A single turn carries every row of the set below to another of its rows. Some are shown first; where does it send the rows asked next?
beki: [ -5   4   3 -10   7   0  -7  -6   4   6   5  16 -11  -6   2   4   1  -3
  -8   4  -3   1  -4   3  -3  -2  -6   0  12  -2  -6 -11  -1  -1  -4   3
   6   0   3]
tuv: [  3  11 -11 -15   9 -13  -5  -4 -12  19  12  18 -14  -7   2 -20  22  11
   3   8  -4 -19   3   5  -9  13  10   2  12  15  -1  -9 -14  -8   7   8
  14  -1   6]
bor: [ -5   8 -12  -4   4   9   1  -1  -5  23  10  10 -10 -10   5 -23   9   0
  -7   3   8 -18   8   7 -19   6  -7  18  -5   5 -12  -7  -6   7   0  -3
   3  12  10]
vakav: [  3   3  -9 -19   5  14 -15   4  -2   6  10  14 -11 -14   2  -2   8  -3
  -3   7  -5  -8  -9   4  -3  13  -6   1   8   4 -13 -16  -1  -1   1  11
  16  -3  -2]
vabi: [  0   8 -12 -21   7  -5 -12   5   7  10  -1  18 -22 -11   8   0  12   4
  -6   9  -6  -5   4   6 -10  11  -2   0   7  -6 -19 -15   1  -6   6   3
   7  15   8]
Moz: [  4   5   1  -9   2  -6   8 -11   9   7   9   8 -16  -8   4 -12  18   4
 -12  12   1 -13 -19   3 -15  -4   3  -1   5   4 -17   6  -7  -4   0   4
  12  12  12]
Rakon: [ -4  12   0   1   2  11  -1  -7  -8  16  -4   6  -8  -2   0 -15   1  -6
  -7   2   4  -9   4  -4 -24   4   4  14  -1   1  -7  -5 -12  -2   1   6
   5  13  11]
bibi: [ 12   4  -6  -9  12   4  -7  -1   5  17   7  12  -2 -11   0 -11  12   7
  -4   9  -8 -16   3  -4 -24  13  12  -6   6  -9   0  -9 -17 -10   7   6
  12  -7   7]
Mame: [  4  10 -12   0  -2  -3  -5  -1  -5  19  12   1 -12   4  -8 -11  21 -11
  -8   7   2  -9   0   2 -12  17  -5   3  -6  11  -5  -2 -19   1  -2   4
   8  10   4]
Vupon: [-11  14 -14  -2  13 -12   1   1   9   1   0  11 -14   5   4  -9  16  12
  -5   3   5 -13   1   9 -11  17   7  -2   1   6  -4 -15  -4  -1   3   5
  13   2  19]
mim: [  4   2   5 -11  -1  -2 -11   1   1  15   3  22 -14 -10   1   3  14   3
  -4  11  -8  -6  -1  -1   3  24  -5  11   6   5 -11  -9  -4  -8   0   3
   9   9   2]
vofi: [  6   7 -10  -4   5   6  11   1   3  13   6  12   5  -4   0 -10   9  11
  -3  -7 -12 -19   0  -3  -9  11  -4   6   3   3   3 -11  -6  -9 -10   5
   2  -4  14]
Kud: [  1  11   8  -8   7   3   9   0   9  10   2   8 -14  -6   0 -19  13  -4
  -7  -3 -12 -20  -8  -4  -4  11   1  11  -3   6 -22   6  -3  -7  -4   6
  13   1   7]
tapif: [ -3  12 -20  -7  18   0  -1  -6  -5   7  14   6  -7  -1   6  -6   2   8
  -6   7   0 -32  -6   1  -5  15   8   1  -4  -7   0  -7  -2   2   0  -4
   9   5  -4]
Famer: [  8   6  -9  -6   9   3  -3   5   4   4  11  16   1 -16   2 -15   8   7
  -8  10  -3 -13  -1   3 -26  20  11  -4  -3  -2  -2 -17 -11  -5   6   4
  19  -2   6]
Pok: [ -4   3 -19   0   3  -1  -7  -5   1  27  10   4 -16   0   3  -6  19  -2
  -6  11   4 -11  -1  12 -22   7  -4  12  -7  -1 -14  -2 -15   1   1  -4
  11   8  12]
kab: [  2   5 -10 -17  14   2  -4  -6  -7   3   9  19 -22 -17   5   1   6  -1
  -9   3   1 -14   3   1   0   8  -5   3  10   8  -6  -9   4  -2  -2   1
   0  15   4]
baf: [-13  16  -4  -8  11 -14   2  -9   3   3   7   7  -7   1  10  -3  24   9
  -9   4   3 -17  -4   7 -10  13   8   3   1   6  -4 -13 -14  -3  10   1
  12   9  16]
talu: [  1   7  -9 -11   9 -15  -5  -4 -11  18   5  18 -15  -5  -2 -17  10  15
   3  17  -1 -16   2  -3  -5  13  13   7  -3  10   3 -10 -10 -12  -1   5
  19   6   3]
norep: [  2   8 -11   3   2  -3   7   2  -3  13   8  19  -4   3   3  -8   3  12
  -7   4 -16 -15  -3   6 -12   6   2  10   5   3   4 -15  -4  -6 -12   3
   9  -8  10]
pomi: [  7  15  -4 -12   3   0   0   2  11  13   2  12 -24 -11  -1  -8  14  -3
  -7   1  -6 -23 -11  -3 -19   8  12   7   3  -5 -25   3 -10 -12  -4   7
  10  -2   3]
Zes: [  0  17 -14   0  -5   7 -12   0  -7  15   4   1 -19  -7  -9 -18  10  -9
  -2  -1   8 -12   2   3 -21   9   1   3   2   1  -3  -8 -16  -5  -3  13
  11   4   1]
Tubo: [ -2   6  -1 -10   5   6   3  -5   7  10   9   4 -20 -17   4 -24  16   3
  -4   5   1 -25 -14   9  -4  -3  -3   7   0   1 -17   1   1  -7  -3   6
  21   3   5]
piv: [-10  17 -21 -11  12  -1  -5 -10   0  11  12   2  -5  -7  11  -8   8  13
   0  -2  -5 -28 -10   2  -6   4   1   8  -5  -9  -1 -11  -4  -5  -3   1
  10   6   3]
mon: [ 12  16  -5 -14  -1  -8   4   0   6  12  14  16 -24 -13  -2 -19  20   2
 -13   7  -1 -22 -12  -3 -13   5   3   3   7  12 -16   2  -9  -2  -7   7
   1   7   4]

mon turns into Tubo
kab turns into vakav
bibi turns into baf
Now find these:
talu turns into tapif
Zes turns into Pok

A single turn carries every row of the set below to another of its rows. Some are shown first; where does it send the rows asked next?
Vuti: [  4   7  -8  -2  11  -2   5  12  -2  13   8   2   9   4 -15  11   4   8
  -3]
bug: [ 10   0 -22   6  18  -4   1  -4 -11   4   6  -1   1  12  -7  -7  -7  -3
   7]
nes: [  3   6 -17  -7   9   6  -4  -4  -4   4   1  -1   1  -1  -2   7   3  -7
   7]
vavut: [  2 -10  -6 -12  11   3   6  -4  -5 -12   9  10  14   6   2   1  -2   0
  -8]
sogu: [  2 -14 -10  -1   3   4  10   3   0  -4  12  12   8   9  -8 -12  -5  10
   4]
befib: [ -8  -4 -10   0   2  -5  11   5   1  -5   6  -2   9   5  -8  12 -11 -13
  16]
Dezaz: [  1  -7 -12   5  12  -8   5  -2  -5  -6  -2   5  25  14 -19   9   0  -2
  12]
gagu: [ -1  -1 -17  -6  10  -8  14  -3  -1  11   0  -7   8   1 -12   8  -8   6
  -9]
momum: [  3   8 -16   1  14  -1   3   1  10   5   7  -8  16   0 -13  -3  -5   4
  -1]
vami: [  0  -6 -10   0  -1   1  10   0   5  -5  13  11   9   4  -5 -13  -1  12
   6]
pedig: [ -5  -6 -13   8  14  10   1  -1 -11   9  -5   3   7   2 -11   1  -1   2
   2]
pelo: [  2   8 -10 -10   3  -8  16   8 -12  -8  -2   2  14  15  -7   1 -11  -2
   7]
sut: [ -2   7  -4   0   6   0   7  12   2   9   8   5  10   4 -20  10   2   5
  -5]
bedan: [ -1   0 -17  -4  10 -10  19  -5  -2   6   5  -7  10   7 -15   8  -2   6
 -10]
Migep: [  6   3 -15  -7   6   3  -7   0  -4   4   0   7   0   0  -2   7   0  -5
  10]
Kikam: [ -8  -3  -8   1   1 -11  15   0   3  -5   2  -4  12   5 -10   7 -11 -11
  14]
Tam: [  4   9 -11  -9   3  -9  14   8 -14   1   1   5  16  14 -11  -4 -10  -6
  11]
fus: [  9   3 -22   4  13  -2   3  -6 -10   9   5   0  -3  10 -14  -5  -5  -3
   4]
morov: [  4  -6  -7  -3   0  -3   9   3   2   1  12  15   5   8  -3 -14  -5   7
   8]
tege: [  2   8  -6  -5   1 -14  17   8 -14  -1  -1   6  15  13  -9   3  -5  -3
  10]
nonor: [ -7  -5 -10   2  -3  -3  11   7   5  -8   5  -2  12   5 -16   6  -9  -9
  15]
pomoz: [  2   1  -7   8  10 -11   5   1  -3  -7   2   3  26  12 -17   5   3  -5
  13]
kom: [ 11 -15  -9 -12   9  -5   8  -2   0  -2  18   8   3   9 -13  -2   5  -7
   2]
menid: [ 4 -9 -5 -4 15 -4  6 -8 -6 -8  7 11 18  9  2 -4 -2  3 -6]
felet: [  8 -15  -2  -9  11  -7  11   1  -1   2  15   6   4   4 -15  -2  11  -5
   2]
zofum: [  3  11 -11  -5  14  -1   8   2  13  -1   3  -8  15   3 -12  -4  -3   4
   0]
Lifon: [  4 -18  -4  -8   8  -7   8  -4   1   2  17   8   5   3  -9   2   6 -10
   3]
Gef: [ -5 -12 -15   5  10   6   1  -3 -15  10  -1   5  10  -1 -10   1  -2  -4
   3]
vupe: [  4  -4 -10   2  11  -9   9   2  -8  -8   3   1  23  16 -23   9   5  -6
   8]
Rutig: [  3  -5  -5  -8  14  -4   8  -8  -6 -11   8   9  11   6  -1   0  -5   0
 -12]

Kikam turns into kom
morov turns into nonor
Now find these:
felet turns into Dezaz
pedig turns into gagu
Migep turns into sut

